0: tensor([6, 8, 9, 9, 9, 10, 6, 9, 8, 7, 6, 9, 7, 7, 9, 8])
1: tensor([9, 8, 5, 6, 7, 6, 9, 10, 6, 9, 7, 7, 6, 5, 8, 9])
2: tensor([5, 8, 8, 8, 7, 6, 8, 10, 6, 8, 6, 6, 5, 6, 10, 8])
3: tensor([7, 8, 11, 6, 8, 11, 7, 6, 11, 4, 8, 10, 2, 7, 12, 9])
4: tensor([8, 11, 7, 11, 7, 5, 10, 10, 6, 10, 9, 7, 10, 7, 8, 8])
5: tensor([10, 6, 7, 4, 6, 11, 7, 6, 9, 7, 8, 7, 4, 7, 11, 11])
6: tensor([3, 9, 10, 11, 6, 9, 8, 9, 8, 8, 8, 9, 8, 11, 9, 8])
7: tensor([8, 7, 8, 6, 8, 11, 7, 9, 8, 8, 7, 9, 6, 7, 8, 10])
8: tensor([8, 8, 6, 6, 7, 6, 8, 11, 5, 9, 6, 6, 6, 4, 9, 9])
9: tensor([11, 9, 4, 12, 10, 7, 6, 9, 5, 8, 8, 3, 13, 8, 7, 5])
10: tensor([5, 8, 8, 8, 7, 6, 8, 10, 6, 8, 6, 7, 5, 5, 9, 8])
11: tensor([8, 10, 6, 8, 7, 5, 10, 9, 8, 9, 10, 7, 9, 8, 7, 9])
12: tensor([12, 8, 4, 6, 8, 7, 9, 11, 5, 10, 7, 6, 7, 4, 9, 9])
13: tensor([7, 9, 10, 8, 8, 10, 7, 6, 11, 7, 8, 11, 8, 8, 5, 9])
14: tensor([7, 11, 7, 11, 6, 5, 9, 10, 6, 11, 10, 6, 10, 7, 9, 8])
15: tensor([8, 8, 6, 7, 7, 6, 8, 11, 5, 9, 6, 6, 6, 4, 9, 9])
16: tensor([8, 7, 7, 7, 8, 10, 8, 11, 5, 9, 5, 8, 7, 6, 9, 10])
17: tensor([7, 10, 8, 11, 7, 6, 9, 8, 7, 9, 9, 7, 10, 8, 9, 7])
18: tensor([5, 8, 10, 8, 6, 9, 9, 7, 10, 7, 10, 10, 8, 11, 7, 8])
19: tensor([9, 10, 7, 7, 7, 6, 9, 7, 9, 9, 8, 8, 8, 6, 5, 9])
20: tensor([6, 4, 10, 5, 5, 9, 7, 5, 7, 7, 7, 10, 5, 9, 10, 6])
21: tensor([9, 8, 6, 7, 8, 7, 8, 11, 5, 9, 6, 6, 6, 4, 9, 9])
22: tensor([10, 8, 6, 8, 8, 6, 8, 10, 6, 9, 8, 6, 9, 6, 9, 7])
23: tensor([8, 10, 6, 9, 8, 5, 9, 9, 8, 9, 9, 6, 10, 7, 6, 8])
24: tensor([10, 5, 7, 6, 10, 12, 4, 6, 9, 4, 7, 6, 6, 7, 9, 7])
25: tensor([6, 10, 10, 11, 7, 9, 8, 8, 9, 9, 10, 9, 9, 9, 8, 8])
26: tensor([10, 9, 4, 12, 11, 7, 6, 9, 5, 7, 8, 4, 13, 9, 7, 5])
27: tensor([5, 8, 8, 8, 7, 6, 8, 10, 6, 8, 5, 7, 5, 5, 9, 8])
28: tensor([10, 3, 7, 5, 8, 9, 5, 5, 4, 5, 5, 7, 7, 9, 10, 5])
29: tensor([7, 8, 7, 7, 7, 6, 8, 10, 6, 9, 7, 7, 6, 5, 9, 9])
30: tensor([9, 8, 6, 7, 7, 6, 9, 10, 6, 10, 7, 6, 7, 5, 9, 10])
31: tensor([7, 4, 10, 7, 7, 9, 8, 6, 7, 7, 6, 10, 5, 6, 10, 7])
32: tensor([8, 9, 6, 8, 8, 5, 10, 9, 8, 9, 10, 7, 9, 8, 7, 8])
33: tensor([7, 10, 6, 8, 7, 5, 10, 10, 8, 9, 9, 7, 9, 8, 7, 9])
34: tensor([7, 10, 6, 9, 7, 5, 10, 10, 7, 9, 8, 7, 8, 7, 8, 8])
35: tensor([6, 9, 8, 10, 7, 9, 9, 9, 5, 10, 8, 8, 10, 10, 8, 9])
36: tensor([6, 11, 7, 11, 7, 5, 9, 10, 6, 9, 9, 8, 8, 8, 9, 8])
37: tensor([11, 10, 8, 8, 8, 6, 8, 6, 8, 8, 10, 9, 9, 6, 6, 8])
38: tensor([8, 8, 6, 7, 7, 6, 8, 11, 5, 9, 6, 6, 6, 4, 9, 9])
39: tensor([7, 9, 6, 8, 7, 5, 10, 9, 10, 9, 10, 7, 8, 8, 7, 8])
40: tensor([10, 7, 10, 7, 6, 8, 9, 1, 10, 7, 8, 12, 8, 8, 7, 7])
41: tensor([8, 8, 4, 7, 8, 7, 10, 12, 5, 10, 9, 9, 5, 4, 10, 10])
42: tensor([4, 7, 8, 11, 10, 10, 5, 8, 8, 5, 6, 8, 9, 11, 5, 4])
43: tensor([7, 6, 6, 7, 10, 8, 5, 9, 6, 5, 4, 5, 7, 6, 6, 5])
44: tensor([6, 8, 7, 8, 7, 7, 8, 10, 6, 9, 6, 7, 6, 6, 9, 9])
45: tensor([7, 10, 6, 8, 7, 5, 10, 10, 8, 10, 10, 6, 9, 8, 7, 9])
46: tensor([9, 11, 8, 8, 7, 6, 8, 7, 7, 9, 7, 8, 8, 5, 6, 9])
47: tensor([7, 7, 6, 6, 7, 6, 9, 10, 7, 9, 6, 6, 5, 5, 9, 9])
48: tensor([11, 5, 6, 6, 11, 12, 3, 6, 9, 3, 6, 5, 6, 9, 10, 6])
49: tensor([8, 8, 6, 7, 7, 6, 8, 11, 5, 9, 6, 6, 6, 4, 9, 9])
50: tensor([7, 4, 9, 6, 5, 8, 8, 6, 4, 9, 6, 9, 5, 7, 10, 8])
51: tensor([8, 11, 8, 8, 7, 6, 8, 7, 7, 9, 7, 8, 8, 5, 6, 9])
52: tensor([7, 9, 6, 8, 6, 5, 10, 9, 8, 9, 10, 6, 9, 8, 7, 8])
53: tensor([7, 10, 6, 8, 7, 5, 10, 9, 8, 10, 10, 7, 9, 8, 7, 9])

tensor([7, 8, 9, 6, 6, 6, 9, 6, 10, 9, 9, 7, 7, 7, 5, 9]) 19 39 51
tensor([8, 7, 6, 9, 10, 7, 5, 9, 6, 6, 6, 5, 8, 7, 8, 5]) 43 22 0
tensor([7, 9, 10, 8, 8, 10, 8, 6, 11, 7, 9, 10, 7, 8, 6, 9]) 13 18 25
tensor([3, 6, 9, 11, 10, 11, 4, 8, 7, 4, 6, 8, 8, 11, 5, 4]) 42 0 43
tensor([7, 7, 11, 6, 7, 10, 7, 6, 10, 4, 8, 10, 3, 7, 11, 9]) 3 31 20
tensor([6, 9, 7, 8, 8, 9, 10, 9, 9, 8, 9, 9, 9, 11, 6, 9]) 18 35 25
tensor([6, 6, 9, 7, 4, 5, 11, 4, 7, 8, 9, 10, 8, 11, 8, 7]) 18 20 40
tensor([9, 5, 8, 10, 9, 8, 7, 3, 8, 4, 8, 8, 11, 11, 8, 3]) 42 28 40
tensor([10, 9, 6, 6, 8, 7, 8, 7, 9, 9, 8, 7, 8, 6, 4, 9]) 19 46 37
tensor([8, 8, 9, 6, 8, 10, 8, 5, 12, 8, 8, 10, 8, 8, 4, 10]) 13 19 18
tensor([9, 7, 7, 9, 10, 8, 4, 5, 6, 6, 5, 5, 9, 7, 4, 4]) 43 42 26
tensor([8, 11, 7, 10, 7, 6, 9, 9, 6, 10, 9, 7, 10, 7, 8, 9]) 4 14 17
tensor([8, 5, 8, 10, 8, 7, 6, 4, 4, 4, 6, 8, 10, 12, 9, 2]) 28 42 20
tensor([7, 3, 9, 6, 5, 7, 9, 5, 4, 9, 6, 9, 5, 7, 11, 7]) 50 31 20
tensor([5, 4, 7, 7, 11, 8, 4, 9, 4, 4, 3, 7, 5, 7, 6, 3]) 43 28 42
tensor([10, 9, 7, 6, 7, 6, 9, 7, 9, 10, 9, 7, 8, 6, 4, 10]) 19 46 37
tensor([9, 6, 6, 9, 10, 8, 4, 6, 6, 6, 5, 5, 9, 7, 5, 4]) 43 42 26
tensor([10, 6, 5, 7, 10, 7, 5, 5, 9, 6, 7, 5, 10, 8, 2, 5]) 43 37 19
tensor([4, 3, 6, 7, 10, 8, 4, 9, 5, 6, 3, 4, 5, 6, 6, 4]) 43 27 28
tensor([8, 6, 12, 6, 6, 7, 9, 1, 11, 7, 8, 12, 7, 8, 6, 7]) 40 13 20
tensor([8, 10, 7, 10, 7, 6, 9, 10, 6, 10, 9, 7, 10, 7, 8, 9]) 4 14 34
tensor([7, 9, 10, 7, 7, 9, 9, 5, 13, 5, 11, 9, 6, 10, 9, 9]) 18 13 3
tensor([5, 3, 6, 7, 11, 12, 3, 9, 5, 4, 1, 7, 5, 8, 5, 5]) 43 42 28
tensor([5, 4, 11, 4, 3, 7, 9, 4, 9, 8, 9, 11, 7, 12, 7, 6]) 20 18 40
tensor([4, 4, 8, 7, 8, 8, 5, 8, 8, 6, 5, 5, 5, 8, 6, 5]) 43 42 0
tensor([5, 4, 6, 7, 9, 7, 6, 9, 6, 6, 4, 5, 6, 7, 6, 5]) 43 27 10
tensor([9, 4, 8, 9, 10, 9, 5, 4, 5, 3, 4, 8, 7, 8, 10, 3]) 28 24 48
tensor([6, 8, 14, 9, 5, 8, 8, 1, 8, 7, 7, 12, 6, 7, 9, 7]) 40 31 20
tensor([8, 7, 7, 11, 11, 10, 5, 7, 8, 5, 7, 6, 11, 10, 8, 4]) 42 26 9
tensor([8, 5, 7, 10, 9, 7, 5, 5, 4, 5, 6, 7, 10, 11, 9, 2]) 28 42 43
tensor([7, 7, 6, 9, 12, 11, 5, 7, 10, 3, 7, 7, 11, 11, 5, 4]) 42 43 24
tensor([10, 10, 9, 6, 7, 10, 7, 4, 12, 6, 9, 9, 7, 8, 7, 9]) 13 40 37
tensor([8, 4, 10, 0, 4, 12, 5, 6, 10, 7, 8, 9, 3, 9, 10, 11]) 5 20 3
tensor([7, 8, 11, 6, 7, 11, 7, 6, 12, 9, 9, 10, 8, 8, 4, 10]) 13 18 7
tensor([7, 9, 7, 7, 7, 6, 10, 8, 10, 8, 11, 8, 8, 9, 7, 8]) 39 32 11
tensor([11, 6, 5, 6, 11, 7, 5, 5, 8, 5, 6, 5, 9, 7, 2, 5]) 43 24 48
tensor([7, 6, 10, 6, 5, 6, 9, 3, 8, 8, 8, 10, 7, 9, 6, 8]) 40 20 18
tensor([8, 6, 6, 9, 9, 7, 6, 6, 9, 5, 9, 5, 10, 10, 5, 4]) 42 26 43
tensor([7, 7, 9, 7, 9, 11, 3, 3, 9, 3, 6, 9, 5, 9, 5, 6]) 24 13 48
tensor([7, 9, 10, 7, 8, 10, 8, 5, 13, 7, 9, 11, 8, 8, 5, 9]) 13 18 40
tensor([5, 9, 9, 9, 7, 10, 9, 8, 11, 7, 10, 10, 8, 11, 7, 8]) 18 25 6
tensor([7, 9, 10, 8, 8, 9, 8, 6, 12, 8, 9, 10, 8, 8, 5, 9]) 13 18 25
tensor([4, 6, 7, 9, 9, 7, 5, 8, 7, 5, 6, 6, 8, 10, 4, 3]) 42 43 0
tensor([10, 10, 7, 8, 7, 6, 8, 7, 8, 8, 9, 9, 9, 6, 7, 8]) 37 19 46
tensor([9, 4, 3, 5, 11, 8, 4, 9, 4, 5, 3, 4, 7, 5, 6, 5]) 43 28 24
tensor([9, 9, 7, 6, 7, 6, 9, 8, 9, 10, 8, 7, 8, 5, 5, 10]) 19 46 51
tensor([6, 4, 6, 7, 11, 11, 4, 9, 6, 5, 3, 7, 6, 8, 5, 6]) 43 42 24
tensor([9, 7, 10, 6, 7, 7, 8, 2, 10, 7, 8, 10, 7, 8, 6, 7]) 40 13 37
tensor([8, 3, 4, 5, 11, 8, 5, 9, 4, 5, 3, 5, 6, 6, 5, 5]) 43 28 24
tensor([4, 8, 10, 9, 8, 10, 7, 9, 9, 7, 7, 9, 6, 8, 10, 9]) 0 6 7
tensor([9, 5, 7, 9, 9, 8, 5, 5, 4, 5, 6, 7, 11, 10, 8, 3]) 28 43 42
tensor([5, 4, 11, 4, 4, 9, 7, 5, 6, 7, 6, 12, 5, 8, 10, 7]) 20 31 50
tensor([7, 10, 10, 8, 6, 8, 9, 6, 13, 6, 12, 9, 7, 10, 9, 9]) 18 25 13
tensor([10, 10, 7, 7, 7, 6, 9, 7, 9, 10, 9, 7, 9, 5, 5, 10]) 19 46 51
tensor([6, 3, 11, 4, 4, 8, 7, 5, 6, 8, 6, 11, 5, 8, 10, 7]) 20 50 31
tensor([9, 10, 7, 7, 7, 6, 8, 7, 9, 10, 8, 8, 8, 5, 5, 10]) 19 46 51
tensor([11, 8, 4, 6, 8, 7, 8, 11, 5, 9, 6, 6, 7, 4, 9, 9]) 12 21 1
tensor([8, 6, 9, 4, 6, 11, 6, 6, 8, 6, 8, 9, 4, 8, 11, 9]) 5 20 3
tensor([6, 8, 9, 10, 6, 6, 8, 8, 8, 9, 10, 7, 9, 8, 10, 7]) 17 25 36
tensor([8, 6, 6, 8, 10, 7, 4, 5, 8, 6, 6, 5, 9, 7, 3, 5]) 43 42 24
tensor([9, 9, 7, 6, 8, 6, 9, 7, 9, 9, 9, 8, 8, 6, 6, 9]) 19 37 46
tensor([3, 6, 9, 11, 10, 11, 4, 8, 7, 4, 6, 8, 9, 11, 5, 4]) 42 0 43
tensor([9, 7, 6, 9, 10, 8, 4, 6, 6, 6, 6, 6, 9, 6, 5, 5]) 43 26 24
